Q:
2655  5832  6595  2861
9890  3865  8356  6845
1577  5619  5265  4572
A: 6595

Q:
 14   -5    6   20   39
  9   -3   44   39  -10
 15  -27   -5   27   28
A: 6

Q:
219  201   72  165  204   72  113
128  110   79  140   47  108  166
207  136   92  126  173   66  134
A: 72

Q:
686  578  309  137
658  194  784  675
818  418  364  244
A: 309

Q:
74  60  72  85
64  65  65  64
25   1  50  14
A: 72

Q:
-616  -833   153   201   958   210
 688   775   759   277   163   134
-444   705  -390   206  -998   284
A: 153

Q:
 104  -122  -113   -23    93
-153  -520    99  -704   853
  38   118    59   161   -65
A: -113
---
Input: [-606 -777 -550  133  796]
Output: -550, 796

Input: [80 94  3 74 13]
Output: 3, 94

Input: [33 12 16 14 80 20 68]
Output: 14, 80

Input: [-13   9  19 -11 -15  31 -35]
Output: -11, 31

Input: [1255 3612 3498 7705 8702]
Output: 3498, 8702

Input: [ 17 208 183 165 215 105  94]
Output: 165, 215

Input: [706 997 136 926 541]
Output: 136, 997

Input:
[[70 62 48 76 19 81 76]
 [44 57 16  2 76 60 68]
 [58 69 54 78 75 34 36]]
Output: 2, 81
---
-45, 10, 29, -18, 2, -44, -23 --> 29, 10

-38, -37, 22, -4, 45 --> 45, 22

17, -46, 47, -21 --> 47, 17

12, 9, -1, -35, -5
14, -22, 28, -50, 18
7, -41, -5, 33, -3
--> 33, 28

11, -43, -24, -1, 0 --> 11, 0

37, -9, -45, 25, 41
-14, 12, 35, 17, 25
--> 41, 37

-21, 23, -24, -7
12, -17, 25, 22
-18, 35, -39, -7
--> 35, 25

22, -11, -13, 16, -22, -7, -23
24, 13, 40, 15, 2, 1, -3
--> 40, 24
---
-13, 31, -24, 27, 11
-2, 36, -23, 25, 14
→ 36, 31

-30, 18, -18, -45, -3, -7 → 18, -3

-42, -34, 26, 21, -48, 13, 4 → 26, 21

6, 40, 24, 16, -7, -1 → 40, 24

-47, -2, -9, 10, -29 → 10, -2

31, 30, 23, 8, 35 → 35, 31

-27, -37, -17, 20, -14, -2
-34, -25, 19, 33, -39, -35
→ 33, 20
---
[-36 -40  19 -31]: 19, -40

[[  8 -28  -6 -39   1 -22]
 [ -5  21  29  48  17  26]]: 48, -39

[[-17   2 -34 -37]
 [ 30  42  14  43]
 [-17 -20 -33  -9]]: 43, -37

[ 35  -8  41 -42  14]: 41, -42

[ -1  20   4  -1   3 -35  12]: 20, -35

[-11   3 -42  12  18  -3]: 18, -42
---
27, -22, -39, -13, -17, 33 ⇒ -13

5, 16, 37, 6, 14 ⇒ 14

-35, 7, -18, -33
-22, 15, -1, -22
-13, 13, 10, -4
⇒ 10

21, 13, -25, -13, 24, -2
-43, -34, 28, 12, -48, -9
⇒ 21

38, 8, 6, -8, -17, 40
-13, 6, -5, 10, 7, -17
-19, 5, -16, 12, 11, -25
⇒ 12

44, 21, -20, -37, -37, 4
35, 22, -8, -26, -33, -5
-5, 16, 30, 22, -12, -27
⇒ 30

5, -36, -18, -42, 12, 38, 10
3, 24, -8, -1, -41, -44, -46
⇒ 12

36, 27, 47, -5, -30, -8, -3 ⇒ 27

-32, -3, 36, 23, 13 ⇒ 13

-5, 6, -5, -2, 1
29, -28, 32, -27, 20
0, 18, 2, -35, 33
⇒ 29
---
[[ -7 -17 -25 -32 -36 -17]
 [ 27   0 -21 -46 -49  12]] value -36

[[1957 1168 7760 1603]
 [9131 8596 5092 7327]] value 7760

[[5 7 4 4 1 6]
 [8 3 4 3 5 4]] value 1

[[ 108  150 -338  998 -745  513]
 [ 178  204  642 -575 -986 -666]] value -745

[[  6 -15  -9  16  15 -14  10]
 [ -3 -14 -10  22  34 -27   1]] value -14

[[ 945   95  294 -629  712]
 [ 521  246  324 -740  693]] value -629
---
[[25, -26, 15, -44, 43], [5, 40, 17, -3, -12]]
15
[-5, 16, -16, -4, -45, -34]
-16
[13, -10, -1, -49, 6]
-1
[0, -3, -12, 36, 20]
-12
[[0, 3, -6, 9, 3], [-22, 45, 17, 13, -17]]
-6
[15, 21, -4, 30, -42, -29, -4]
-4
[[-4, 10, 16, 24, -1, -12], [36, 22, 31, 20, 7, -3], [-37, 24, 14, -47, -27, -9]]
16
[[-23, 16, 8, -37], [0, -33, 21, 1]]
8
[44, 8, 1, -27, 21]
1
[-49, -25, -34, -47]
-34
---
96.5	-90.3	-144.0	163.3	29.0	76.8	163.9
27.2	-104.9	-167.0	218.5	-70.9	84.7	67.5
| 27.2

-7.31	8.08	-1.96	11.99	-15.83	-5.84	-8.01
-12.31	-22.82	14.19	-5.40	-7.62	-11.90	2.99
-13.64	-23.09	14.24	-5.07	-9.52	-11.45	4.64
| -12.31

168.1	-36.9	-102.3	-71.4	-225.0	174.2	-111.3
-247.5	-65.9	-226.2	-209.1	-118.1	-242.3	-127.8
-199.4	-185.2	11.2	-153.1	54.0	-62.6	89.2
| -247.5

0.108	0.024	0.023	0.110	0.091	0.118
0.210	-0.097	-0.028	-0.133	0.149	-0.108
| 0.210

-185.2	93.4	201.7	-68.7
88.2	-121.0	-190.2	143.0
| 88.2

0.87	-1.16	0.30	0.23
2.01	0.44	-1.64	-0.97
| 2.01

0.16	1.83	1.51	-0.39
1.19	-0.71	-0.82	1.29
1.74	-1.69	0.11	-2.03
| 1.19

18.2	-9.6	11.3	16.1
7.4	21.5	-15.6	10.4
-11.6	20.7	3.5	-7.2
| 7.4

-1.3	-1.3	-1.2	1.4	-1.0	1.8
0.1	1.4	0.6	-0.6	-0.9	-1.2
| 0.1

-0.283	0.789	-2.054	0.229
-1.593	1.089	2.002	0.607
| -1.593
---
array([[368, 388, 343, 378, 435],
       [545, 284, 616, 221, 561],
       [194, 545, 642, 757, 253]]) 221

array([[ 405,  -73,  436,  895, -391, -762],
       [-749,  366, -263,  613,  378,  221],
       [ 870, -402,  -84, -168, -585, -119]]) 378

array([[ 56, 122, 177, 132, 103],
       [106, 135, 127, 122,  96],
       [116, 187,  90, 192, 111]]) 122

array([[ 3, 73, 58, 15],
       [ 1, 49, 63, 95],
       [16, 47, 39, 29]]) 63

array([[-576, -356,  580,  564,  633],
       [ 711,  699, -350, -772,  -73],
       [ 714,  565, -312, -773,  -19]]) -772

array([[65, 85, 70, 26, 45, 41, 65],
       [47, 67, 52, 17, 34, 42, 65],
       [74, 96, 81, 33, 49, 43, 64]]) 42
